In the data rows, zero lies at 4.5, halfway between 4 and 5.
Here is a table of points, one per row:
array([3., 7., 5., 4., 2., 8., 3., 6., 3., 5., 3., 3., 5., 1., 4., 7., 7., 1.,
       5., 8., 4., 5., 8., 4.])
array([3., 1., 5., 6., 2., 2., 2., 5., 4., 8., 6., 5., 3., 3., 1., 5., 5., 4.,
       6., 1., 5., 4., 2., 5.])
array([4., 2., 7., 0., 3., 4., 6., 3., 6., 2., 6., 3., 5., 5., 5., 2., 5., 7.,
       4., 6., 4., 6., 6., 5.])
array([5., 2., 5., 5., 5., 5., 7., 6., 6., 7., 2., 4., 3., 5., 7., 2., 6., 4.,
       5., 3., 6., 6., 4., 3.])
array([6., 6., 3., 3., 5., 5., 3., 6., 3., 3., 3., 9., 0., 3., 4., 6., 3., 4.,
       5., 2., 8., 6., 4., 8.])
array([5., 1., 5., 3., 2., 4., 4., 2., 4., 2., 5., 9., 1., 5., 3., 4., 3., 1.,
       6., 3., 4., 5., 5., 5.])
array([5., 4., 2., 2., 4., 4., 5., 7., 4., 3., 5., 6., 2., 3., 6., 6., 4., 2.,
       2., 5., 3., 7., 6., 7.])
array([6., 4., 2., 4., 6., 6., 5., 8., 3., 6., 5., 6., 4., 5., 4., 6., 8., 5.,
       4., 4., 7., 4., 6., 5.])
array([4., 3., 3., 4., 6., 4., 6., 5., 7., 2., 4., 4., 3., 2., 4., 4., 5., 6.,
       4., 5., 6., 7., 5., 5.])
array([5., 7., 3., 6., 4., 5., 7., 4., 4., 6., 4., 6., 5., 5., 3., 7., 3., 2.,
       6., 7., 1., 5., 2., 7.])
array([5., 5., 2., 4., 5., 4., 7., 6., 1., 7., 3., 6., 3., 4., 7., 4., 5., 4.,
       5., 2., 2., 5., 3., 5.])
array([4., 5., 1., 5., 3., 2., 6., 6., 1., 7., 3., 6., 6., 5., 6., 5., 4., 5.,
       5., 4., 5., 6., 3., 8.])
array([7., 2., 7., 0., 4., 3., 4., 4., 4., 4., 2., 5., 4., 5., 6., 6., 2., 4.,
       3., 7., 5., 3., 6., 7.])
array([4., 4., 6., 4., 1., 4., 4., 3., 3., 4., 5., 6., 3., 4., 4., 9., 5., 4.,
       5., 1., 3., 4., 4., 6.])
array([5., 2., 5., 4., 4., 7., 4., 4., 6., 2., 3., 7., 1., 5., 4., 5., 5., 4.,
       3., 5., 6., 7., 3., 6.])
array([7., 4., 4., 4., 4., 5., 3., 7., 4., 5., 1., 6., 8., 5., 6., 5., 4., 4.,
       3., 6., 5., 5., 5., 6.])
array([5., 4., 7., 7., 3., 1., 4., 3., 2., 2., 8., 4., 4., 7., 4., 7., 6., 4.,
       3., 1., 2., 4., 3., 2.])
array([1., 1., 3., 4., 7., 4., 8., 3., 3., 5., 5., 6., 3., 5., 4., 4., 3., 6.,
       5., 2., 5., 3., 4., 5.])
array([2., 2., 5., 1., 6., 4., 5., 6., 4., 5., 8., 6., 5., 4., 2., 4., 4., 4.,
       4., 5., 7., 5., 6., 7.])
array([6., 5., 3., 4., 3., 4., 5., 4., 6., 5., 4., 2., 4., 2., 7., 3., 7., 3.,
       3., 2., 7., 5., 6., 6.])
array([3., 5., 3., 4., 5., 8., 6., 4., 6., 2., 5., 4., 4., 1., 4., 3., 3., 6.,
       5., 4., 4., 3., 4., 3.])
array([7., 5., 4., 3., 5., 5., 4., 0., 6., 5., 2., 5., 3., 4., 4., 3., 4., 5.,
       3., 3., 7., 6., 3., 2.])
array([7., 5., 4., 6., 6., 3., 4., 4., 6., 6., 6., 8., 3., 4., 6., 3., 5., 4.,
       6., 1., 5., 6., 3., 3.])
array([7., 5., 7., 3., 5., 5., 6., 2., 4., 8., 5., 3., 1., 6., 3., 6., 3., 4.,
       3., 5., 7., 4., 5., 3.])
array([4., 3., 6., 3., 4., 4., 5., 5., 4., 3., 4., 7., 5., 3., 4., 4., 4., 5.,
       6., 2., 4., 5., 6., 7.])
array([5., 4., 2., 4., 5., 3., 4., 2., 6., 5., 4., 5., 3., 7., 3., 5., 2., 3.,
       5., 7., 7., 4., 4., 2.])
array([2., 5., 4., 3., 5., 7., 5., 7., 7., 7., 6., 2., 3., 5., 5., 5., 7., 5.,
       3., 2., 4., 4., 4., 5.])
array([3., 6., 3., 3., 4., 6., 6., 3., 8., 4., 5., 5., 3., 9., 5., 2., 3., 5.,
       4., 4., 3., 4., 6., 4.])
array([5., 2., 3., 3., 4., 7., 7., 5., 0., 4., 3., 6., 2., 2., 4., 7., 2., 3.,
       2., 5., 3., 7., 6., 6.])
array([4., 7., 4., 2., 5., 5., 3., 6., 4., 6., 5., 5., 2., 4., 3., 6., 2., 6.,
       2., 6., 6., 6., 3., 2.])
array([4., 6., 4., 4., 4., 1., 4., 2., 0., 5., 3., 4., 5., 4., 3., 6., 6., 5.,
       5., 4., 3., 5., 3., 7.])
array([6., 7., 5., 4., 2., 2., 9., 3., 3., 4., 3., 6., 5., 5., 7., 5., 3., 5.,
       6., 2., 4., 5., 1., 5.])
array([5., 5., 3., 3., 4., 6., 5., 4., 7., 5., 5., 4., 5., 7., 3., 6., 4., 4.,
       7., 5., 4., 2., 3., 5.])
array([6., 3., 6., 5., 4., 6., 3., 2., 4., 6., 6., 3., 5., 7., 7., 4., 4., 5.,
       5., 4., 4., 6., 1., 1.])
array([3., 1., 6., 4., 6., 6., 5., 4., 7., 6., 1., 3., 4., 6., 5., 2., 4., 3.,
       6., 7., 6., 4., 5., 6.])
array([6., 4., 4., 6., 5., 6., 8., 6., 7., 6., 5., 3., 2., 4., 4., 3., 4., 4.,
       5., 5., 5., 1., 5., 3.])
array([4., 3., 4., 4., 5., 5., 5., 3., 6., 6., 5., 5., 5., 5., 4., 4., 5., 6.,
       2., 4., 5., 4., 2., 7.])
array([6., 4., 5., 3., 5., 5., 3., 3., 2., 5., 5., 8., 0., 5., 3., 3., 4., 5.,
       4., 5., 6., 3., 5., 5.])
array([1., 2., 3., 2., 4., 5., 4., 3., 7., 6., 6., 7., 3., 5., 5., 3., 4., 5.,
       4., 7., 5., 3., 6., 6.])
array([4., 4., 4., 4., 4., 8., 4., 3., 4., 2., 6., 2., 4., 4., 8., 3., 3., 7.,
       6., 3., 5., 6., 4., 4.])
array([5., 5., 3., 3., 5., 6., 5., 5., 3., 5., 4., 4., 5., 4., 7., 2., 5., 3.,
       4., 7., 3., 4., 4., 6.])
array([5., 6., 5., 4., 6., 5., 6., 3., 5., 6., 5., 4., 3., 3., 2., 2., 5., 5.,
       2., 4., 7., 3., 2., 6.])
array([6., 5., 5., 5., 4., 5., 2., 3., 6., 2., 4., 2., 4., 4., 5., 7., 1., 3.,
       2., 4., 4., 5., 6., 4.])
array([5., 5., 2., 3., 5., 5., 5., 6., 3., 7., 4., 1., 3., 4., 1., 3., 6., 3.,
       3., 3., 8., 5., 7., 7.])
array([2., 2., 4., 4., 7., 5., 3., 0., 5., 7., 3., 6., 4., 5., 1., 3., 4., 5.,
       5., 4., 7., 4., 3., 4.])
array([4., 3., 6., 5., 6., 5., 9., 7., 5., 3., 6., 3., 5., 3., 6., 3., 3., 6.,
       4., 4., 6., 6., 2., 2.])
array([7., 6., 6., 4., 6., 6., 8., 5., 6., 3., 5., 3., 4., 3., 7., 2., 3., 4.,
       3., 2., 7., 5., 4., 5.])
array([4., 4., 3., 6., 8., 4., 3., 6., 4., 6., 6., 4., 8., 7., 4., 4., 3., 4.,
       4., 4., 8., 4., 4., 2.])
array([8., 4., 3., 6., 5., 5., 8., 6., 3., 7., 5., 5., 6., 5., 5., 6., 4., 6.,
       6., 3., 3., 6., 4., 6.])
array([3., 4., 6., 1., 3., 5., 2., 4., 7., 7., 3., 5., 2., 5., 4., 6., 4., 3.,
       5., 8., 4., 4., 4., 5.])
array([6., 2., 0., 4., 6., 5., 5., 7., 7., 3., 6., 2., 3., 7., 2., 3., 2., 4.,
       4., 5., 5., 2., 1., 2.])
array([5., 3., 5., 2., 5., 4., 2., 1., 2., 5., 4., 0., 8., 6., 5., 4., 1., 2.,
       6., 5., 3., 3., 3., 3.])
array([4., 4., 5., 5., 4., 2., 4., 4., 4., 7., 7., 4., 3., 3., 2., 1., 3., 4.,
       5., 3., 5., 4., 2., 0.])
array([4., 7., 5., 9., 3., 5., 7., 7., 2., 6., 6., 3., 4., 5., 2., 4., 8., 5.,
       3., 2., 5., 5., 4., 5.])
There is one direction along which these points spread out most. Take the direction at right angles to it along which they spread out most. Go by this last direction. For each point below, how far along it does it lie, from 0 to 99? The average is 50, and the first point in the table lies past the average. One standard deviation of the points above along it is 16.
array([2., 2., 4., 4., 7., 5., 3., 0., 5., 7., 3., 6., 4., 5., 1., 3., 4., 5.,
       5., 4., 7., 4., 3., 4.]) 59
array([3., 4., 6., 1., 3., 5., 2., 4., 7., 7., 3., 5., 2., 5., 4., 6., 4., 3.,
       5., 8., 4., 4., 4., 5.]) 83
array([3., 1., 6., 4., 6., 6., 5., 4., 7., 6., 1., 3., 4., 6., 5., 2., 4., 3.,
       6., 7., 6., 4., 5., 6.]) 72
array([5., 4., 2., 4., 5., 3., 4., 2., 6., 5., 4., 5., 3., 7., 3., 5., 2., 3.,
       5., 7., 7., 4., 4., 2.]) 63
array([1., 2., 3., 2., 4., 5., 4., 3., 7., 6., 6., 7., 3., 5., 5., 3., 4., 5.,
       4., 7., 5., 3., 6., 6.]) 78
array([4., 6., 4., 4., 4., 1., 4., 2., 0., 5., 3., 4., 5., 4., 3., 6., 6., 5.,
       5., 4., 3., 5., 3., 7.]) 40
array([4., 7., 4., 2., 5., 5., 3., 6., 4., 6., 5., 5., 2., 4., 3., 6., 2., 6.,
       2., 6., 6., 6., 3., 2.]) 57
array([5., 7., 3., 6., 4., 5., 7., 4., 4., 6., 4., 6., 5., 5., 3., 7., 3., 2.,
       6., 7., 1., 5., 2., 7.]) 45
array([5., 1., 5., 3., 2., 4., 4., 2., 4., 2., 5., 9., 1., 5., 3., 4., 3., 1.,
       6., 3., 4., 5., 5., 5.]) 69
array([6., 6., 3., 3., 5., 5., 3., 6., 3., 3., 3., 9., 0., 3., 4., 6., 3., 4.,
       5., 2., 8., 6., 4., 8.]) 61
